In the data rows, 128 means zero.
Each pair is two rows. How far apart are they, by a hidden measure? 0 means very close, and 30 very far. Two or three weighted sums of its numbers give each row a place; it is the straight-line distance between the places.
[112 134 143 120 125 97 119 134 92 112]
[102 99 120 147 146 102 139 121 93 170]: 16
[135 147 145 101 107 119 129 145 110 113]
[152 146 140 109 103 137 107 148 128 118]: 1
[139 134 127 122 107 145 126 131 139 151]
[88 36 38 255 255 194 238 0 250 177]: 3
[144 148 145 112 109 132 127 153 126 118]
[112 117 129 134 144 103 162 137 102 129]: 9
[107 109 126 149 139 122 139 120 130 149]
[79 78 105 165 165 91 162 107 113 188]: 9
[134 127 133 123 114 132 125 134 123 134]
[134 151 153 98 104 116 112 150 158 87]: 6
[90 67 67 179 165 128 109 116 102 208]
[104 111 130 148 132 128 153 122 132 124]: 15
[104 132 146 124 136 91 147 135 145 101]
[146 151 145 105 116 127 125 150 112 103]: 8
[137 138 148 112 109 124 131 144 121 121]
[141 143 150 113 108 131 122 143 117 110]: 5
[156 150 137 101 112 146 124 141 121 103]
[147 97 51 134 121 193 35 53 187 197]: 17
[127 139 127 124 117 143 108 119 154 105]
[25 0 0 245 214 172 80 53 142 239]: 8
[102 130 146 124 127 94 130 116 121 107]
[153 157 131 114 118 156 98 135 101 98]: 9
[145 143 145 114 102 130 124 147 107 131]
[136 140 141 104 112 117 130 149 112 113]: 7
[134 130 140 123 121 110 120 150 110 139]
[73 76 93 213 245 129 255 24 238 121]: 16
[113 122 143 127 121 92 139 144 116 133]
[133 153 152 100 114 118 130 152 116 106]: 7
[128 139 147 110 123 108 151 154 107 100]
[214 162 90 108 126 148 0 81 159 137]: 10
[134 133 140 127 119 126 124 147 110 136]
[149 148 142 109 101 147 124 136 146 113]: 4
[150 144 131 111 119 137 130 139 108 98]
[116 119 125 144 154 114 156 115 127 140]: 16
[152 145 127 105 111 134 103 136 110 112]
[134 146 136 108 103 122 88 123 174 97]: 13
[110 119 135 134 122 108 150 141 104 135]
[145 144 150 109 104 119 128 146 120 122]: 8
[137 138 148 111 110 118 137 142 124 102]
[137 141 140 119 115 133 116 151 124 120]: 6
[147 141 137 110 107 142 123 129 145 117]
[130 139 135 105 114 131 135 134 119 115]: 3
[127 138 146 119 123 105 133 160 114 121]
[139 139 148 124 124 126 154 142 118 120]: 6
[113 124 132 113 111 114 126 120 110 120]
[126 129 136 126 126 132 150 131 115 126]: 5
[81 105 129 144 160 77 176 151 72 147]
[149 149 138 95 105 133 112 128 108 112]: 11
[121 127 131 116 114 127 128 134 115 117]
[126 122 139 124 119 110 133 129 135 129]: 5
[122 154 144 106 108 125 97 129 131 96]
[138 148 148 108 105 131 135 144 112 115]: 16
[153 144 143 113 109 137 112 141 131 110]
[202 139 75 130 120 210 34 81 193 152]: 6
[158 147 143 111 107 131 126 140 119 121]
[105 145 139 120 123 121 126 142 123 90]: 19
[106 131 150 119 119 105 147 143 155 99]
[119 118 126 146 143 129 159 128 134 138]: 5
[157 150 141 111 112 140 114 149 126 126]
[125 129 136 123 115 123 132 138 118 130]: 5
[83 59 63 191 190 96 127 54 116 216]
[112 118 132 129 145 85 137 148 79 135]: 8
[107 123 143 127 118 114 142 122 125 136]
[68 1 0 255 255 164 127 14 178 255]: 16
[125 127 122 123 131 121 135 139 109 120]
[115 138 132 114 105 140 108 120 135 96]: 18
[133 133 137 119 122 126 136 148 115 131]
[102 109 134 142 130 106 152 147 89 145]: 8
[134 150 147 111 105 118 105 130 118 92]
[103 120 147 131 154 83 183 147 88 136]: 20
[174 133 95 130 123 206 91 98 174 138]
[142 143 141 114 112 121 124 151 109 113]: 18
[154 156 138 103 116 141 110 142 92 111]
[143 142 146 114 114 123 130 149 115 133]: 7
[118 127 141 139 148 100 173 139 115 118]
[142 146 150 105 111 111 137 143 111 113]: 7
[31 2 19 255 242 134 154 48 161 255]
[155 151 143 113 111 134 109 152 139 112]: 7
[146 147 139 109 109 138 122 142 139 125]
[26 56 92 188 195 64 158 91 109 189]: 14
[146 144 144 114 111 127 125 146 115 121]
[173 140 107 118 117 173 84 111 160 130]: 6
[131 136 148 127 124 116 152 139 110 114]
[136 132 143 119 113 123 133 144 119 131]: 10
[154 151 145 103 105 122 122 151 98 113]
[127 150 143 118 110 117 101 130 129 93]: 21
[148 146 144 106 110 130 128 143 113 102]
[103 116 130 135 146 89 156 142 89 144]: 2
[102 130 146 121 127 88 155 144 96 102]
[135 137 138 120 111 122 122 137 128 121]: 9
[137 148 145 110 107 128 124 145 119 128]
[144 145 144 113 106 125 124 140 144 130]: 3
[39 29 61 247 255 104 246 71 112 207]
[141 143 147 116 108 109 124 136 115 117]: 8
[109 115 131 138 136 115 146 143 102 147]
[147 141 148 112 105 117 128 142 128 120]: 2
[123 116 126 148 157 113 171 115 110 149]
[135 141 141 114 106 126 120 150 121 117]: 6
[146 137 129 120 116 150 127 138 119 136]
[153 145 135 117 114 140 119 145 129 119]: 7
[164 149 130 107 113 150 124 138 128 109]
[132 146 142 109 112 135 117 134 161 88]: 14
[151 143 145 110 104 123 121 144 140 123]
[113 133 142 115 123 102 122 146 138 121]: 7
[117 134 146 116 116 111 133 146 105 126]
[97 120 140 132 120 95 127 152 87 147]: 6
[102 139 149 128 119 102 127 117 128 91]
[149 139 137 119 109 131 125 133 121 118]: 25
[142 147 148 106 101 128 126 143 129 110]
[128 131 138 126 125 98 137 152 96 141]: 8
[144 140 119 128 162 122 111 121 124 141]
[137 147 139 110 120 128 114 144 76 107]: 13
[142 144 149 112 125 107 151 147 99 119]
[126 144 146 104 117 100 138 152 115 101]: 6
[148 135 144 121 121 129 133 146 119 118]
[171 61 0 182 139 242 0 30 166 252]: 15
[152 146 144 108 105 133 120 144 135 122]
[147 139 147 111 110 127 128 146 120 121]: 1
[134 129 145 119 113 106 137 144 102 129]
[126 138 143 116 121 124 141 133 121 108]: 8
[115 132 143 116 116 96 126 143 146 120]
[126 132 145 125 126 105 140 151 116 126]: 2
[83 79 106 161 161 103 152 126 87 192]
[136 140 145 114 106 126 132 145 111 118]: 10
[126 137 152 120 126 112 144 156 114 127]
[112 122 144 134 139 94 153 154 102 128]: 11
[121 134 155 126 130 99 159 154 96 119]
[124 144 134 116 105 134 103 116 128 91]: 14
[129 155 152 101 101 124 108 150 156 91]
[136 90 66 138 124 187 94 49 171 179]: 25
[161 145 127 123 117 159 121 137 140 108]
[124 138 153 121 116 106 145 134 112 123]: 14
[149 75 17 176 153 255 82 26 249 180]
[129 139 149 110 120 101 134 136 118 106]: 24
[102 122 134 128 129 101 153 127 107 125]
[127 129 143 131 127 115 150 149 102 126]: 4
[130 151 140 108 105 110 105 123 121 98]
[103 134 137 131 127 110 135 126 111 115]: 5
[149 136 140 115 107 143 133 137 146 122]
[124 100 66 195 232 193 198 0 255 126]: 19
[146 133 135 120 108 134 122 140 131 135]
[143 143 144 114 108 126 126 145 111 112]: 9
[107 125 144 123 147 80 159 159 84 124]
[148 144 140 114 103 135 114 135 125 130]: 10
[157 151 133 102 109 153 82 135 188 97]
[134 144 145 115 109 118 111 130 116 101]: 17
[143 146 138 104 118 124 137 148 105 121]
[167 148 133 116 112 152 109 143 142 118]: 2
[121 149 148 114 105 111 116 116 130 99]
[141 150 133 107 115 135 105 144 166 103]: 19
